In the data rows, 128 means zero.
Here are some numbered points:
[214, 166, 246, 47, 121, 69, 34, 70, 115, 141, 116, 194, 135, 168, 103, 181, 62, 204, 162, 0, 40, 185, 131, 255, 116, 120, 174, 64, 169, 63, 108, 140, 125, 107, 122, 198, 159, 142, 64] 0
[176, 151, 255, 0, 165, 130, 97, 93, 188, 125, 123, 222, 151, 192, 108, 194, 76, 126, 119, 0, 79, 251, 178, 255, 188, 70, 175, 155, 172, 89, 163, 122, 72, 126, 97, 157, 79, 122, 107] 1
[78, 101, 228, 104, 134, 154, 75, 107, 106, 90, 128, 105, 90, 186, 80, 103, 119, 197, 76, 137, 120, 139, 119, 175, 109, 101, 127, 178, 73, 99, 131, 183, 161, 140, 127, 146, 146, 92, 0] 2
[0, 69, 225, 16, 204, 42, 56, 181, 16, 179, 121, 17, 0, 3, 83, 97, 25, 182, 62, 255, 25, 74, 43, 189, 217, 97, 38, 203, 173, 224, 139, 155, 87, 255, 195, 202, 1, 123, 0] 3
[127, 141, 82, 103, 117, 167, 133, 169, 154, 172, 138, 88, 119, 88, 166, 125, 129, 117, 170, 255, 213, 140, 132, 66, 104, 163, 147, 144, 169, 96, 107, 145, 250, 168, 140, 100, 165, 194, 206] 4
[95, 203, 68, 132, 89, 96, 88, 76, 166, 135, 103, 100, 108, 73, 156, 83, 227, 140, 142, 173, 148, 87, 143, 48, 126, 93, 75, 145, 206, 162, 125, 149, 148, 164, 184, 141, 90, 136, 148] 5
[138, 134, 49, 113, 98, 97, 141, 124, 96, 163, 109, 123, 125, 146, 160, 99, 122, 98, 134, 185, 142, 108, 115, 83, 120, 107, 135, 112, 111, 114, 114, 148, 135, 120, 106, 147, 157, 132, 162] 6
[139, 138, 134, 220, 142, 132, 136, 176, 142, 91, 123, 160, 126, 96, 108, 93, 120, 104, 184, 191, 184, 113, 107, 58, 102, 156, 135, 122, 198, 122, 135, 78, 110, 123, 154, 119, 127, 182, 160] 7
[130, 94, 139, 76, 130, 65, 134, 117, 107, 98, 150, 118, 122, 84, 99, 164, 140, 174, 66, 141, 96, 72, 107, 130, 129, 131, 115, 116, 161, 199, 113, 144, 100, 138, 95, 161, 128, 157, 81] 8
[142, 172, 103, 129, 76, 92, 123, 134, 173, 113, 145, 108, 148, 97, 149, 137, 115, 145, 125, 127, 102, 135, 140, 111, 163, 98, 172, 107, 153, 70, 107, 87, 115, 129, 114, 123, 143, 95, 132] 9
[103, 100, 170, 153, 155, 154, 161, 140, 115, 144, 119, 192, 186, 212, 101, 98, 125, 111, 108, 91, 130, 89, 95, 163, 133, 83, 136, 121, 135, 137, 172, 95, 104, 170, 90, 143, 153, 158, 114] 10
[85, 131, 111, 134, 124, 182, 150, 137, 70, 109, 148, 184, 133, 190, 167, 160, 122, 137, 116, 220, 71, 104, 172, 86, 135, 133, 118, 68, 120, 144, 159, 52, 147, 148, 8, 109, 191, 186, 129] 11
[131, 163, 88, 121, 128, 97, 134, 112, 138, 195, 147, 106, 143, 112, 160, 124, 129, 111, 109, 153, 139, 155, 132, 110, 110, 168, 100, 123, 146, 143, 138, 46, 140, 47, 109, 120, 206, 111, 179] 12
[158, 155, 217, 142, 197, 113, 130, 138, 154, 88, 107, 139, 107, 137, 97, 141, 132, 76, 127, 21, 79, 187, 125, 200, 150, 71, 138, 182, 125, 103, 124, 175, 82, 150, 187, 102, 62, 146, 127] 13
Which five points above are nearest to each new point by angle, seen from the average point of the numbered points? Their numbers follow each, nearest first.
[54, 47, 157, 189, 90, 169, 125, 176, 111, 168, 122, 191, 167, 143, 143, 90, 130, 163, 157, 222, 186, 63, 107, 124, 123, 193, 139, 141, 59, 112, 137, 35, 173, 145, 95, 126, 197, 97, 65] 11 10 7 4 6
[118, 165, 101, 36, 150, 82, 76, 71, 145, 122, 158, 112, 146, 151, 110, 135, 133, 140, 90, 99, 100, 127, 145, 128, 157, 108, 139, 127, 87, 147, 144, 191, 142, 121, 68, 110, 100, 44, 83] 2 1 8 9 0
[165, 162, 101, 140, 58, 103, 141, 144, 170, 172, 124, 41, 203, 59, 134, 118, 183, 85, 161, 92, 131, 162, 146, 152, 156, 118, 134, 138, 177, 152, 149, 223, 140, 11, 162, 116, 158, 86, 158] 12 9 5 6 4
[161, 113, 137, 156, 167, 104, 106, 71, 185, 89, 147, 111, 93, 124, 73, 117, 142, 87, 142, 98, 141, 137, 83, 103, 122, 110, 103, 60, 96, 110, 74, 172, 74, 154, 149, 154, 122, 79, 91] 13 9 2 7 5
[74, 50, 187, 158, 88, 156, 77, 170, 160, 181, 143, 197, 181, 91, 165, 99, 128, 153, 153, 145, 160, 26, 135, 79, 142, 148, 130, 190, 74, 140, 141, 54, 141, 146, 80, 155, 151, 64, 52] 10 11 2 7 12
[148, 118, 114, 128, 141, 144, 140, 149, 136, 169, 127, 83, 139, 109, 147, 155, 129, 106, 146, 221, 166, 162, 123, 81, 102, 151, 113, 127, 155, 102, 118, 125, 180, 139, 137, 107, 125, 167, 175] 4 7 6 12 5
[127, 124, 32, 77, 149, 111, 119, 126, 110, 48, 217, 83, 150, 219, 41, 147, 151, 155, 125, 49, 163, 145, 144, 145, 81, 141, 135, 86, 82, 88, 5, 163, 148, 142, 184, 100, 98, 131, 78] 2 13 9 6 8
[85, 52, 186, 151, 97, 144, 127, 142, 110, 188, 176, 181, 161, 117, 174, 103, 167, 140, 129, 175, 173, 69, 98, 107, 108, 164, 114, 89, 106, 195, 92, 24, 158, 142, 118, 156, 197, 88, 57] 11 12 10 7 6
[208, 159, 196, 163, 160, 175, 180, 127, 131, 66, 81, 154, 77, 165, 108, 132, 77, 102, 118, 32, 99, 155, 101, 215, 139, 34, 186, 153, 110, 88, 173, 161, 36, 77, 191, 150, 52, 86, 206] 13 1 0 10 9
[150, 155, 59, 127, 138, 149, 163, 117, 165, 193, 158, 83, 140, 69, 197, 110, 126, 96, 237, 224, 218, 148, 171, 66, 175, 180, 125, 135, 126, 76, 68, 184, 191, 165, 186, 90, 157, 192, 134] 4 6 7 5 12
[122, 137, 160, 80, 145, 97, 121, 143, 118, 104, 157, 136, 130, 138, 138, 141, 128, 150, 93, 136, 83, 88, 138, 127, 139, 110, 147, 98, 133, 132, 151, 98, 116, 145, 89, 103, 112, 114, 131] 11 8 9 10 1
[76, 212, 118, 120, 206, 92, 88, 116, 90, 87, 113, 159, 137, 145, 113, 143, 120, 166, 91, 46, 53, 116, 227, 186, 176, 38, 179, 131, 153, 131, 228, 116, 75, 154, 48, 128, 64, 101, 108] 1 13 10 0 9
[141, 152, 83, 150, 153, 163, 153, 106, 68, 121, 135, 130, 95, 219, 147, 132, 129, 103, 142, 144, 115, 149, 164, 31, 109, 121, 128, 110, 60, 108, 89, 103, 140, 151, 43, 116, 148, 137, 143] 11 6 12 4 7
[135, 122, 160, 147, 135, 146, 135, 124, 86, 62, 155, 164, 105, 131, 125, 160, 146, 152, 101, 158, 98, 123, 134, 172, 118, 128, 138, 68, 126, 115, 83, 52, 84, 143, 80, 172, 182, 117, 166] 11 10 9 12 8
